One turn sends every row of this set to another row. A few are shown first. Where does it send the rows asked after them?
foto: [-1.59 -1.11  2.32 -0.50  1.95 -0.58 -1.17  0.13 -0.03  1.78  0.49  2.49
  0.56  0.56  0.14 -1.45  1.18 -0.71]
Sanud: [-0.95  0.00 -0.99 -2.79 -0.03  0.78 -0.79  1.12  0.47  0.73 -0.19  1.27
 -0.33 -0.33 -0.64 -3.07  1.02  1.99]
Sagus: [ 0.71 -2.55 -2.66  0.15  0.44 -0.64  0.14 -1.74  0.25  0.55  0.28  0.90
  0.29  1.25 -2.39  0.10  1.31  0.14]
vubis: [ 2.26 -0.25 -1.60  1.35  0.82 -0.47 -2.16  2.28 -0.93  0.53  0.10  0.03
 -1.08  0.95 -0.77  0.04  2.46  0.39]
Luf: [-0.39  1.14  0.50 -1.14  0.76 -0.19 -0.03  0.42  1.23  0.27 -1.25 -2.10
  2.26  1.95 -0.21 -1.81  0.88  1.29]
dozub: [-0.23  1.86  0.09 -1.72 -0.73  0.47 -0.36  0.30 -1.12  0.79 -2.04 -0.08
  0.41 -1.30  0.63 -1.25 -0.18  1.45]
Kuf: [-1.12  0.71  1.00  1.09  1.11 -0.79 -0.24 -0.96  0.23  2.74 -0.49  0.78
 -1.85  0.03  0.39 -0.25  0.48 -0.77]
Tam: [-0.18 -1.47 -0.80 -0.11 -0.56  1.27 -0.34  2.02 -0.15 -0.31  2.44  1.74
  1.53 -0.19  1.31  0.70  1.33  1.47]
bogel: [-1.51 -1.44  2.90 -1.13  1.33  0.10 -0.72  0.07  1.05  0.77  1.13  1.26
  0.69  0.40  1.82  0.10  1.08 -0.09]
bepe: [ 3.01  0.04  1.03 -1.84 -1.15  0.54  0.84 -0.50  1.23  2.10  1.18  0.59
  0.08  1.69 -0.57  0.37  1.53  0.85]
naf: [-0.65  0.16  0.06 -1.86  0.96 -1.05  1.45  0.46  1.30 -0.64 -1.50 -1.21
  0.22  1.28 -1.43 -1.17  2.25  1.49]
Loz: [ 0.69 -0.82  2.31  0.85 -1.12  0.86  0.29  0.80 -0.70  0.86  0.64  1.16
 -1.54 -0.45 -2.04  0.02  0.92 -1.09]
sura: [ 0.51 -2.72 -1.87 -0.65  0.44 -0.26 -0.38  0.96  0.27 -0.03  1.42  1.84
 -0.01 -0.50  0.11  1.84  1.93  1.36]
kofet: [ 0.80 -0.30 -1.91  0.26  0.62  0.14 -2.80 -0.24 -0.51  0.74  1.01 -0.45
  2.10 -0.35  1.24  1.43 -0.21 -0.29]
tuz: [-0.38  1.07  0.23  0.10  0.61 -0.71 -0.31 -1.06  1.60  0.41 -1.86  0.20
  0.53  1.67 -2.99 -0.01  2.40 -0.33]
gali: [-1.73 -1.33  1.66  0.46  0.70  1.02  1.00  0.83  1.69 -0.29 -1.79  0.34
  0.08  1.11 -0.79 -1.77  1.50  0.47]
sak: [-1.72  0.52  0.73  0.58  1.12  0.83 -0.54 -0.43  1.27 -0.14 -2.13 -1.22
  0.47  0.70 -0.88 -2.00  0.58 -1.17]
Geti: [ 1.71 -1.93  0.82 -2.68  0.30 -0.27 -0.31  0.41 -0.93 -0.02 -0.93 -1.49
 -0.79 -1.33 -0.98 -0.87 -0.06  0.00]
nas: [ 2.81  0.84  0.75 -3.04 -0.20 -0.22 -0.86 -1.41  0.30  1.09  1.01  0.12
  1.07  1.12 -1.50  0.02  1.60 -1.36]
Mifep: [ 1.73 -1.98  0.38 -1.67 -0.02  1.01 -0.81  1.03  0.40  1.50  0.36 -1.74
 -0.31  0.27  0.10 -2.22 -0.85  1.06]
tafuz: [-0.09 -0.70 -2.11 -1.29  0.63  0.19 -0.67 -0.38  0.77 -0.29  1.18  1.48
 -1.03 -1.30  0.58  2.03  2.16 -0.98]
fovi: [ 1.16 -0.24 -2.56 -0.25  0.17 -0.56  1.17 -1.63  0.15  2.07  0.06  1.34
  0.29  1.83 -1.75 -1.21  1.29  0.75]
niso: [-0.89  0.04 -0.56 -2.57 -1.38  0.99 -0.62  1.55  0.21 -0.93  0.91  1.20
  0.44 -0.46 -1.41 -1.08  1.82  2.27]
Zenob: [-0.05  0.88 -2.83 -0.24  0.12  0.28 -1.48  0.08 -0.93 -0.62  1.48 -0.30
  0.33 -1.51  0.24  1.17  0.91 -1.24]
Feve: [ 2.64 -0.63 -0.81 -0.11  1.10  1.27 -1.80  0.27  0.57  0.41 -1.97  0.33
 -1.16  0.41  1.97  0.20  1.83 -1.02]
Zunom: [-0.15  0.29  1.47  0.60  0.08  0.27 -0.26 -0.02  1.92  1.04 -1.21  0.59
  2.10  2.88 -1.61 -0.46  1.81  1.18]
varut: [ 1.73  0.63 -1.07 -0.94  0.59  1.08  0.17  1.88 -0.19 -0.74  1.60  0.66
 -0.64  1.34  1.17 -1.38  3.56 -0.82]
sevez: [ 0.30 -0.52 -0.34 -0.23  0.04  1.73 -1.85  0.32  0.72  0.76  1.69  1.18
  2.27  0.16  2.81  1.19  0.50  0.08]
tuvo: [ 1.25 -1.76 -0.27  0.95 -0.22  0.03 -0.34 -1.41 -0.94  0.84 -0.47  0.38
  3.16  1.68 -0.21  0.60 -0.24  0.46]
vavom: [-1.35  0.45  0.44 -0.49  1.54 -0.49 -0.79 -1.46  1.45  1.40  0.88 -0.53
 -1.93 -0.39  0.97  0.34  0.88 -1.46]
sim: [ 1.28 -0.34  0.07 -0.68  0.02 -0.60  0.39 -1.37 -1.69  1.14 -0.97  1.69
  3.31  1.65 -0.63 -0.68  0.79  0.25]
fene: [ 2.33 -0.53  0.08  0.95  0.90 -0.22 -2.73  2.66 -1.73  0.07 -0.09  0.50
  0.94  1.15 -0.17  0.00  2.21  0.33]
Sos: [ 2.42 -1.99 -0.17 -0.98  1.46  1.61 -2.27  1.06  0.85  0.00 -1.17  1.56
 -0.07  0.86  1.69 -0.64  2.41 -0.57]
tozom: [ 2.13  1.73 -0.10 -0.30  0.24  1.04 -0.01  1.47 -1.24 -0.68  0.54 -0.11
  0.44  0.96  2.17 -0.45  2.66 -1.34]
nefev: [ 0.44 -0.33  1.67  0.67 -0.50  1.56 -1.94  0.55 -0.28  1.36  1.54  0.28
  0.01  0.33 -1.99 -1.61  0.16 -2.00]
Donok: [-0.30  2.62 -0.93 -0.99 -1.69  1.10 -1.34  0.24 -0.52 -0.03 -0.13 -1.15
  0.81 -0.86 -0.26 -0.26  0.05  1.47]

Sagus turns into vavom
Geti turns into nas
vubis turns into Feve
Where do these go?
foto turns into Sanud
tuz turns into sak
Tam turns into sura

